In the data rows, the value 128 means zero.
In each game, the first row plays the second. By how much does the first row win? 20 means about a draw, 40 a big win and 0 a big loss. Wins can go round in a circle. Each row has two weighted sums of its numbers, A and B, taken from their middle values. A row wins by its A times the other's B, less its B times the other's A.
[104 156 144 151 154 139 127 146 130 157 112 139 158 140 132 142 121  86 110 132 115]
[123 105 123 116 120 139  99 106 146 127 114 132 147 109  99 140 104 140 142 146 151] -> 20
[142 102 101 125 104 144 112  86 134 132 116 138 108 112 121 147 141 131 111 160 140]
[135 143 144 159  68 101 124 112 140 113 131  98 113 140  86 164 136 139 101 144 109] -> 15
[126 121 106  92 148 137 120 104 118 171 160 137 130 137 134 114 173 147 154 118 168]
[150 150 146 155 147 142 147 118 125 137  83 107 118 126 139 130 170 135 128 159 131] -> 27
[122 144 154 157 115 168 130 148 154  73 153  93 171 124 106 139 142 122 136 140 140]
[108 149 145 134 173 139 163 147 156 137 128 162 132 136 150 166  96 139 115 101  90] -> 25
[144 174 159 105 162  95 125 131 141 144 114 110 102 131 109 105 150 117 102 151 144]
[121 135 129 120 129  98 127 143 122 107 161 115 150 142 131 135 134 112 161 142 165] -> 21
[130 131 114 108  99  92 103 154 166  99 127 103 111 124  97 119 139 152 127 136 132]
[ 84 159 140  81 113  96 139 169 143 119 139  97 151 114 101 121 115 127 129 158 133] -> 9
[145 154 159 127 145 135 128 130 120 142 156 135 122  95 118 171 163 109 165 130 151]
[146 123 143 108  98 156 132 149 116 126 120 117 151 155 110 117 171 128 112 150 113] -> 21
[116 147 160 154 140 120 169 124 151 115 130  83 128 115 125  99 166 125 130 128 121]
[110  86  93 135  98 109 126  61  80 142 119 132  72 125 150 139 131 190 148  64 157] -> 13
[146 152 142  94  95 131 107 127 122 150 146  91 100  88 161 129 165  78 122 135 149]
[136 169 143 149  89 150 134 165 170  73 135 113 101  99  95 144 146 100 114 165 147] -> 23
[131 128 143 119 112 152 123 149 124 125 181 116 109 170 115 133 136 111 139 156 165]
[134 158 150 131 152 125 130 159 139 123 124 120 171 119 143 159 119  91  95 127 129] -> 17
[161 132 171 130  90 123 137 155 172 106 128 112  85 127 121 124 139 140 139 132 117]
[124 116 127 143 158 163 165 125 125 120 149 151 112 153 112 158 152 123 155 135 112] -> 23
[128 142 169 131 127 151 148 153 164 149 139 148 121 121 124  80 176 112 149 122  97]
[146 139 104 144 128 169 147 134 128 100 146 129 152 120 132 119 134 124  73 127 140] -> 19
[106  95  94 172 160 102 118  88  75 163  89 141 148 118 157 120  93 180 146 100 136]
[124 110 147 146 143 150 105 115 149 138 156 138 119 181 128 163 126 132 156 107 129] -> 8
[132 120 147 118  70 128 171 133 142  85 111 108 150  92  98  86 143  93 139 140  88]
[141 172 164 128  80 149 125 131 143  78 139  67 138 157 111 146 113 105 123 162 139] -> 19
[152 174 134 162  96 152 155 145 177  94 122  97 119 123  99 129 107  96 111 162 115]
[107 111 113 120 132 154  88 100 117 161 154 175 185 118 123 167 103 171 148  99 123] -> 23
[ 70  99 113 133 118 112 119 113 119 104 149 112  81 155 123 111 124 118  99 120 159]
[140 137 132 157 119 120 138 140 141  94 140 118  99 124 118 117 105 106 101 151 148] -> 25
[120 103 108  94 152 143 106 150  96 135 103 135 168 158 116  93  88 140 141 151 141]
[ 95  74 104 168 173 120 157  99 112 168 101 132 129 134 112 158  73 136 162  87 162] -> 37
[112 104 137 101 133 134 121 131 121 132 152 141 168 169 141 103 140 133  89 138 109]
[139  76  95 104 139 127  86  85  92 149 122 171 170 132 147 134 146 114 137 118 122] -> 21
[108 100 118 116  97 128 146 155 146 111 125 118 118 157 114 155  97 141 107 156 116]
[116  98 110 152 141 140 109 130 118 120 115 174 151 124 161  96  80 130 133 107 149] -> 12
[142 137 144 114 139 159 179 151 133  97 164 142 118 142 127 151 161 106 101 122 132]
[143 158 144 175 167 130 134 132 166 117 126 135 140 100 137  99 146 149 149 125 147] -> 11
[129 121 149 107 151 124 127 111 141 132 100 146 147 137 164 133 149 153 132 109 108]
[147 168 147  50 107 125 140 134 122 135 125 138 117  87 107  90 153  98  91 145 126] -> 20
[129 167 155 139 135 120 110 137 170  97 137 100 145 119  92  81 143 105  96 171 108]
[101 164 148  98 126 169 178 141 144 107 116 122 105 133 127 136 101 131 124 145 143] -> 32
[120 110  70 135  78 123 111  90 119 132 144 133 164 163 112  67 134 112 117 168  87]
[159  98 100  99  80 121 101  95 105 142 148 116  88  97 115 135  81 135  97 168 141] -> 24
[117 110 121 121 107 111 124 124 140 124  84 160 154 106 153 112 148 139 150 123 130]
[175 119 112 156 130 145  86 131 101 110 155 122 131 115 112 129 140 109 158 119 138] -> 20
[123 134 100 134 106 100 133 128  88 106 141 108 108 155 112 142 107  91 129 155 138]
[127 105 113 143 166 119 157 141 114 154 153 161 125 106 153 135 149 151  83 132 149] -> 14
[130 100  85 156 142 135 100 119 115 136  96 129 114 105 120 137 148 108  83 104 154]
[167 119 134 142 144 112 127 117 168 139 136 102 118 151 112 152 116 121 175 164 116] -> 20
[132 165 171 116 163 161 155 162 123  93 176 125 123 103 150 132 110  93 103 139 135]
[129  97  96  80 101 157 150 152  82 132 141  86 124  84 115 115 109 134  85 149  98] -> 9
[139 118 122 129 104 156 167 110 138 107  88 110 121 120  83 132 149 134 163 128 121]
[135 171 154 144 133 127 133 132 147 120 140 117 151 115 122 146 144 105 128 138 139] -> 18
[123 144  93 144 110 107 120 138 121 131 119 138 139 124 110 124 128  90 105 160 117]
[173 157 120 110 138 160 127 150 133  96 148  85 151 114 139 137 154  83  80 160 116] -> 21
[128 110  93 109 129 108 125 117 123 171 109 134 148 141 143 154 124 149 151  89 138]
[103 109 125 102 132 117 169 130 139 159 120 141  76 121 147 171 118 194 143  89 126] -> 22
[128 168 152  96 103 144 130 147 137 123 131 127 136  83 139 165 119 108 141 128 115]
[212 151 157 101 103 150 128 151 147 128 133 110 103 140  85 104 148  96 145 142 128] -> 24
[114 175 160 133 133 146 133 190 161 121 151 129  92  97 139 127 156  80 121 128 147]
[186 157 161 129  99 101 127 174 153  74 109  92 131 127 110 140 119  95 118 159 110] -> 14
[157 160 164 132 146 167 135 112 148 125 154 103 128  91 127 132 176 100 155 130 151]
[162 135 142 110 102  70 111 105 174 104 152  70  82 104 109 111 133 128 166 133 130] -> 19
[118 141 140 128 117 111 126 144 135 114 137 124 124  69  71  84 143 103 130 151 127]
[132 121 127 149 117 112 122 141 146 158 160 144 122 106 138 120 120 131 123 111 163] -> 31
[118 100 134 114 142  85 148  72 110 155 152 100 153  90 170 117 152 154 140  82 128]
[116 140 114  92 175 164 125 141 138 115 148 156 123 128 120 126 131 134 127 113 149] -> 22
[136  85  95 149 151 134  95 108  93 143 148 136 110 122 126 137 108 121 147 134 129]
[ 85 133  95 160 119 162 126  98 103 119 170 162 132 119 144 140 121 133  75  98 112] -> 17
[ 73 106 107 161 166 140  99 115 106 178 134 148 148 157 164 130  94 141 135 108 107]
[145 139 150 132 144 140 123 159 143 118 126 134 111 177 148 142 116  82 149 137 144] -> 20
[111 111 128 111 153  94 146 140 108 150 150 152 147 156 150 135 136 139 119 132 133]
[166 130 135 133  83  95 125 159 135 116 175  87 109 129 115 136 124  96 109 154 134] -> 22
[114 121 117 129 137 110 126 123 121 127 120 137 151 141 106  92 120 102 175 148 118]
[133 129 106 149 137 140 149 150 120 134 113 113 107 125  93 139 164 140 129 136 105] -> 18
[122 128 130 144 140 113 137 123 136 107 151 109 104 125 141 126 120 161 144 110 131]
[138 115 165 131 162 132 164 162 136 112 145 151  95 104 152  89 131 154 124 112 105] -> 22
[112 120 124 148 125 112 136 143 131 171 125 105  92 118 150 151 118 102 119 115 180]
[130 119 156 117 147 125 117 139 149 120 167 126 171  88 119 140 164 106 122 133 170] -> 12
[ 97  99 107 145 135 138 126  90 105 126 140 138 113 116 164 142  87 151 120  85  89]
[108 104 108 151 123 116 122  91  95 133 153 163 130  96 129 121 116  89 118 143 139] -> 29
[131 163 157 117 132 138 150 141 186 104 113 116 124 160  87 109 161 123  96 153 124]
[140 154 157 141 144 118 133 127 160 156 165 117 140 157 115 137 146 104 153 126 105] -> 24
[106 125 123 142 109 109 131  91 117 104 147 103 140  95 139 124 142 165 191 115 171]
[176 151 160 138 107 154 123 171 169 132 110 118  98 159 117 140 119 108 145 164 124] -> 20
[120 119 155 107 140 119 148 132 135 131 132 140 132 158 135 112 102 122 144 125 124]
[117 132 111 117 161 129 165 138 128 158 133 122 120  97 160 180 135 122 119 131 133] -> 25
[102 115 117 142 135 122 120 122 138 132 123 105 132 148 145 132 162 142 149  95 143]
[137 157 136 125 127 175 140 142 146 119 136 114 166 117 126  96 119 128 143 105 113] -> 12
[109 119 123 153 132 131  95 104 143 145 107 137 148 119 160 143 183 145 151 127  98]
[133 111 137 163 140 118 141 135 151 114  88 141  96 170 143 140 127 113 146 127 159] -> 5
[128 106 135 101 148 127 146 138 153 117 112 119  88 120 132  89  91 109 106 136 130]
[186 136 129 189  95 129 138 153 142 135 148 108 139 162  99 159 126 108 127 151 119] -> 28
[125 133 100 131 105  77 147 147 105  93 120 126 134  88  92 151 117 138 126 159 126]
[139 127 141 127 142  94 105 124 153  94 124 102 159 111 168 167 110 138 144 130 167] -> 22
[ 84 109 105 146 113 117 106 115 111 143  81 135 122  88 114 168 130 130 125 121  96]
[ 79  79 128 145 153  77 113 131 106 142  92 158  74 123 168 160 139 174 132  99 113] -> 13
[161 160 154 123 118 168 132 182 161 146 116 116 146 183 132 115  99 103  93 138  98]
[112 143 126 103 125 173 113 163 152 111 138 129 145 125 124 120 133 117 140 141 110] -> 13
[127 137 123  92  74 145 136 109 127 127 145 139 130 160 105 131 118 115 135 157 129]
[115 188 163 149 167 130 144 143 130 135  99 138 117 143 157 125 157 101 135 118 143] -> 21
[121 113 112 130  97 119  84  99 100 141 119 120 111 148 111 102 146 149 111 123 166]
[121 107 106 132 153 135  99  97 108 165 103 156 147  88 155 139 110 180 113 116 163] -> 21
[129 138 154 165 145 138 148 147 139 120 105 146 102 120 151 119 124 133 155 128 176]
[120 158 162 150 144  79 116 143 143  99 161 137 121 111 115 126 130 116  93 121 121] -> 16
[100 109  86 141 136 160  95  98  97 138 127 175 136 122 186 130 116 174 129 120 181]
[144 126 143 144 162  97 125 144  89 149 107 185 169 171 152 126 125 142 113 122 136] -> 21
[113 111 118 107 125 169 135  98 148 141 148 122  83 142 104 122 135 123 153  90 114]
[132 131 144 155 119 114 136 147 153 129 128 152 128 165 120 154  74 123 119 139 110] -> 12
[ 91 131 125  89 174 126 124 129 120 138 134 163 148 134 140 152 159 127 134 103 134]
[122 136 130 132 134  76 130 107 105 108 114 142 122 145 106 129 118 129 150 121 123] -> 18
[ 92 118 103 154 167 107 122 138 111 169  90 121 110 119 158 176  86 170 117 129 144]
[ 99 115 112 146 156 109 152 105 115 122 119 155 116 157 124 106 168 129 127  92 143] -> 22
[155 147 148 111 106 149 123 150 132 151 128 134 143 141  92 105 106 120  67 166 112]
[128 130 165 132 168 131 156 125 142 135  88 150 167 159 114 128 108 142 147 120 144] -> 23
[160 135  96  86  93  69  86  86 112 180 154 106 141 118  92  94 125 126 177 146 105]
[ 94  98 110 153 170 140 143 123  88 130  71 120 172 150 149 120 122 150 141  75 152] -> 21
[112 125 119 129 127  73 143 136 135 118 138 138 110 138 152 159 143 168 118  96 103]
[111 126 150 119 171 130 125 148 171 116 140 139 109 116 162 142 101 125 133 127  97] -> 14
[110 112 107 106 127 119  79 142  89 145 121 145 133 133 139 140 112 124 147 123 103]
[142 130 107 134 111  98 128 168 131 114 132 117 117 101 107 110 140  78 122 161 120] -> 23
[126 154 174 134 161 130 128 117 169 131 115 125 110 141 155 151 147 150 193  82 116]
[ 96 114 123 124 163 142 159 135 125 153 156 155  96 118 131 104 134 141 142 108  95] -> 20
[163 119 123 180  79 120 116 149 139  93 108 121 111 121 109 126 128 129 105 164  93]
[152 119 140 112 132 140 120 161 124 130 123 123 125 115 132 138 139 118 128 134 132] -> 17
[130 106 125 105 142 123 127 144 111 131 104 140 142 130 139 140 148 133 113 112 120]
[119 132 105 134 103 152 135 114 112  90 118 105 126  97 106 132 144  95 114 148 109] -> 27
[ 99 140 146 101 112 145 112 151 170  92 104 134 113 118 133 107 138 132 119 145 105]
[137 108 132 125 167 148 108  90  97 164 112 169 153 144 148 111 124 145 127 128 103] -> 15
[137 130 163 159 139 150 141 122 136 165 151 146 111 125 124 143 101 135 174 122 124]
[ 84 115  97  99 156 134 139 128 104 145 150 164 140 137 172 106 123 169 105  98 133] -> 19
[111 120 136 129 154 138 120 136 152 126 124 123 149 148 163 158 155 119 110 135 136]
[138 152 167 135 116  98 142 127 136 120 141 134 118 137 126 101 135 121 132 139 133] -> 21
[147 141 164  84  91 142 148 134 143 129 152 136 102 144  88 108  89 138 125 113 115]
[142 154 126 136 151 141 119 154 162 119 143 124 124 110 140 144 121 120  95 149 168] -> 18
[149 152 148 139 139 149 113 119 145 135 147 127 109 126 165 164 126 143 118 122 134]
[113 111 114 140 152 115 111 146  90 150 154 138 121  86 151 124 125 137 108 139 128] -> 24
[ 67  89 109 110 174 118 144 105 106 185 125 117 140 138 152 142 106 160 113  80  97]
[164 154 137 112 113 143 134 150 117  92 166 133 152 109  87 115 112 130 114 131 167] -> 10
[154 161 152 175 115 152 171 117 123 115 133 122  97 159  93  88 137 130 143 154 129]
[107 129 113  94 104 112 145 117 128  93 138 103 126 111 114 179 116 113 126 142 135] -> 20
[ 86  96 113 155 186 148 114 126 132 130 126 133 111 129 152 144  81 140 125  93 147]
[117 145 156 123 130 121 144 147 146 126 108  95 124 103 123 144 124 130 149 164  89] -> 17
[157 130 161  92 123 173 130 154 126  81 141 104 119 137  99 113 161  77 144 162 144]
[136 163 149 100 109 149 127 134 178 124 143 101  98 145 100  79 134 128  84 154 127] -> 22
[104 106 117 137 178 144 114 112 114 119 136 152 118 134 142  97 102 161 145  97  90]
[112 101 121 153 144 152 111 108 117 133 175 120 155 122 124 129  87 145 191 111 145] -> 24
[109  81 114 147 127 144 132  89  94 152 146 145 120 108 165 142  91 161 114 109 114]
[152 160 140 133 122  87 132 164 123 122 138 129  93  97 140 140 102 116 121 151 119] -> 33
[118 121 123  80 108 159 105 117 108 125 123 106 109 113  89  70 109 137 122 106 104]
[156 110 108 155  92 108 130 114 136 126 123 108 149 119 132 101 129 139 172 141  94] -> 11
[ 80  87 111 170 166 151 108 100  93 142  92 174 145 144 161 121 117 188 166  76 117]
[142 169 148  90 104 173 141 157 120  67 146 125  82  98 129 135 173  99 124 126 112] -> 26
[150 160 143 135 100 115 169 171 117  93 132  84 150  87 115 111 149 109 150 154 165]
[167 126 109 169 115 125 114 113 103 108 138 104 134 111 118 111 113 140 141 136 165] -> 7
[135 138 124 108 132 147 113 143 132 163 125 144 142 113 129 135 139 147 133 124 168]
[103 134  79 158 164 126 135 116  93 102 124 138 126 185 139 121  94 147 118 107 136] -> 17
[147 118 102 151 124 112  97 161  82 125  93 149 142 137  87 105 129 117 143 118 123]
[157 116 134 105 114 148 171 113 135 147 117 121 138 160  96 117 153  85 200 150  94] -> 21
[123 118 109 154 132 139  95 128 117 125 165 129 155 118 137 162 137  96 111 154 118]
[133 170 144 171  90 149 145 152 133 105 124  90 158 110 116 182 105 154  95 139 143] -> 18
[156 132 128 159 105 150 105 114 102 134 121 119 123 110 114 132 152 102  85 143 125]
[141 133 141 130  74  94 161 155 112 121 129 127 172  92 126 162 132  82  79 165  99] -> 21
[130 124  89 134 139  90 121 113  57 138 109 140 146 114 158 150 121 146 169 128 142]
[104 156 131 127 132 119 140 127 167 148 116 149 106 106 144 127 126 109 103 135 157] -> 26
[115 113 114 132 175 120 144  96 117 153 119 128 147 142 151 155 133 167 137  72 136]
[118 108 116 171 152 116 101 129 109 133 149 131 108 125  98 128 157 117 108 145 123] -> 32
[150 168 165 109 109 117 142 157 136  97 128  85 152 125  83 145 136 111  92 169 127]
[139 145 168  98 129 111 144 132 152 111 180  85  87  75  97 108 110 129 132 133 138] -> 17
[147 147 107 113  93 139 128 100 107 130 122 116 114 136  92  79 161 152 161 129 110]
[127 140 152 166 123 117 156 137 126 126 126 133 135 162 145 144 109 110 142 108 163] -> 18
[170 147 140 137 120 102 124 126 102  99 160 137 128  92 112 125 139 118  84 153  99]
[102 114 126 146 150 114 116  91 120 135 142 165 181 156 160 118 122 156 134 122 148] -> 20
[ 94 107  82  97 127  95 139 104 126 147 121 157 109 171 128 159 107 143 138  96 123]
[140 147 133 101  81 101 107  84 144 114 120 151 111 149  83 131 151 150 134 140 121] -> 32
[152 129 111 135 165  81 112 100 120 118 148 142 126 115 111 137  91 148 124 124 149]
[115 136  94 132  97 164 108 127 116 145 133 112  99 139 109 121 105 124 115 143 152] -> 17
[138 146 137  98 153 103 118 125 128 115 153 143 150 108 122 140 131 148 114 121  87]
[113 144 112  87 104 128 124  90 111 134 127 110  91 132 118 137  73 183 102 107 111] -> 16
[166 147  98 102 122 129  90 151 124 162 138 138 110 118 118  93 113 112 101 154 146]
[180 137 110 147 119 124 134 104 124 141 134  84 115 143  79 111 138  88 131 155  86] -> 12
[172 139 178 122 107 101 130 152 155 115 117 125 121 139 110 145 149  91 123 137 131]
[130 114 126  93  89 125 115 129 117 120 155 124 125 153 152 110 137 142 120 133 128] -> 25
[138 102 118 169 160 106 131 128 124 145 114 157 143 162 171 158 147 126 126 138 162]
[132 149 145 138  93 176 103 160 149  91 149  99 132 104  91 105 121 106 124 144 121] -> 19
[109 102 121 151 174 114 124  92  85 152 131 126 127 144 167 139 156 138 156  93 165]
[166 140 125  70  90 111 133 105 110 139 141 105  93 121  82 133 123 136 138 149 101] -> 25
[139 134 148 124 117 136 116 139 141 132  93 129 106 136 127 123 129 154 103  98 150]
[ 76  93 100 119 136 113 122 125  91 161 132 158 138 139 125  93 116 148 126 115  80] -> 25
[ 98 102 140 160 137 132 156 116 128  82 115 140 103  67 157  95 115 115 101 158 130]
[116 100 116 116 138  90 136 116 160 136 165 157 136 172 129 100 114 128 132  91 107] -> 24
[106 111 115 155 125 129 168 119 139 146 122 141 104 159 121 141 114 161 134  81 120]
[ 81 129 146 164 148 141 124 140 136 148 153 146 112 156 132 147 171 138 147  95 181] -> 17
[114 115 162 170 143 149 147 166  92 140  82 136 153 115  98 112  99 125 135 148 156]
[151 141 159 139 106 127 136 132 166  77 130  85 121 143 135 141 133  92 127 133  94] -> 14
[160  98  84 155 129 128 122 117  79 128 148 105 142 122 114 110  85 129  98 166  83]
[159 118 144 148 161 132 157 150 127 126  91 147 156  89 135 171 140 124 133 114 144] -> 23
[170 110 147 112 158 129 120 115 149 148 152 128 104 117 150 141 105 114 110 124 133]
[132  94 109  97 140 120 124 114 143 151  98 124 119 158 167 108 128 134 128 105 133] -> 21
[129 147 123 142 111 109 151  98 170 128 115 126 109 145 180 120 165 125 181 121 109]
[131 134 113 140 119 153 174 126 154 152 138 134 118 107 138 158 105 122 154 126 147] -> 10
[134 151 148  92 151 152 170 117 136 154 134 162 122 148 155 143 123 149 154  94 107]
[160 109 111 184 105 157 119 121  92 108 148  93 120 168 134 110 158 122 127 144 121] -> 32
[150 131 114 117 113 143 138 121 114 114  97 139 114 169  99  99 140 128 133 147 113]
[125 142 162 141  84 116 147 111 194  88 146 113 151 151 130 176 134 136 143 124 122] -> 14
[150 149 108 104  97 120 123 104 120 146 138 117  63 121 104 118 139 108 133 153 134]
[127 116 134 159 127 132 152 159 150 119 144 136 134 113 123 125 142 148  94 131 121] -> 12
[132 120 131 151 116 123 113 122  88 139  93 118  87 160 106 138  94 118 170 116 116]
[168 136 139 107 154 145 142 123 139 161 148 141 139 146 142 136 122 115 123 146 132] -> 19
[116 108 103 146  94 103 105 102  96 157 162 143 142 153 134 116 167 175 167 105 118]
[167 165 140 110 109 187 116 156 148 126 109 119 116 136 107 135 147  96 139 165 128] -> 17
[103 102 108 133 123 129  99 112  96 165 143 133 168 105 132 139 110 119 122 127 161]
[128 112  81 128 107  88  87 121  66 121 125 143 136 129 106  86 153 170 130 123 106] -> 18
[119 144 154 129 120  67 175 134 122 124 103 109 159  90 109  95 107 100 136 131 147]
[123  84  99 102 122 173  98 108 115 122 125 183 115 123 121  90  89 172 134 105 155] -> 23
[119 120 103  83 135 134 111 107 124 163 132 120 135 145 138 167 157 122 166 138 154]
[115 104 127 143 148 139 138 158 138 157  89 122 136 108 146 141 162 117 140 105 154] -> 10
[154 186 153 139  95 122 148 164 153  92 154  99 136 148 102 169 149 109 133 155 140]
[132 139 170 130 106 153 120 154 154 111 146 102 147 152 136 137  91 125 112 134  98] -> 18
[121 132 152 129 134 141 160 148 139 104  88 122 119 121 137 159  85  99 122 145 105]
[138 175 157 105  79 134 137 158 164  82 120  59 114 102 118 109 139 108 105 143 113] -> 17
[133 126 165 136 141 103 139 125 154 172 112 132  83 100 138 100 123 117 116  78 169]
[127  92  79 137 105  79 102 106 111 137  97 159 119 154 107 135 134 135 138 118 125] -> 36
[154 144 107 152 118 142 114 142 121 140 166 150 133 168 107 115 151 120 128 157 159]
[114 125 108 149 105 125 138 110 121 137  93 107 161 113 111 107  90 146 128 123 118] -> 20
[111 141 157 137 141 117 164 101 144  98 147 146 171 133 135 180 156 149 154 121 113]
[113 106 104 113 154 126 100 124 108 156 121 156 136 117 148 137 132 128 130  84 123] -> 19
[178 158 148 147 118 142 111 145 146 124 145 100 126 134 116 130 102 109 120 159  93]
[135  95  98  89 131 127 148  97 114 127  70 127 116 165 131 157 107 139 167  90  86] -> 14
[160 164 131  78 124 113 142 155 135 142 130  99 134 156  66 133 143 154 134 134 179]
[150 136 112 134 107 141 100 119 104  87  86 109 158 144 113 140 138  97 105 160 111] -> 19
[122  80  91 125 156 113 115 132 111 136 137 147 164 157 148 136 160 137  96 133 106]
[144 116 122 121  89 112 123 177 114 110 144  82 140 140  93 156 101  67 106 161 148] -> 15
[160 100 128 182 116 135 130 133 188 100 108  93 132 138  92 120 120  98 166 154 112]
[116  92 102 133  87 141  91  98 111 141 108 117 137  99 104  92 137 164 142 134 106] -> 27
[135 162 153 161 131 147 143 199 154  72  99 149 134 112 121 121 157  59 109 168 134]
[ 93 125 124 143 138 123 139 122 126 135 134 159 135 108 200 121 144 159 134 108 126] -> 16
[129 110  99 133 179 129 117 127 123 140 130 131 143 101 135 173 146 129 133 134 117]
[176 167 152 154  93 145 174 143 181  78  98  82 177 148  98  92  94 118 143 153  91] -> 18
[144 118 112 120 130 111  91 153 127 141 154 159 145  64 134 163 129 127 129 117 134]
[119 118 100 100 136 111 133 134 142 118 169 149 143 114 117 149 128 149 129 126 158] -> 22
[161 105 104 145 136 114 147 110 117 137 114 162  90 135 112 108 135 130  96 134 125]
[115 158 169 162 136 161 119 128 121  91 135 135 150 134 106 115 159 119 130 140 122] -> 28
[118 101 106 135  90 131 108  65 138 138 138 125 105 124  89 102 139 167 151 121 117]
[121 152 152 138 122 110 137 144 147 113  97 114 153  95 122 154 128  92 128 154 102] -> 28
[102  75  71 165 169 101 100  80  92 181 142 140 100 110 130 130  95 153 181 112 118]
[100  92  80 105 127  88  86  93  94 142 131 162 141 139 157 127 170 141 140 100 135] -> 11
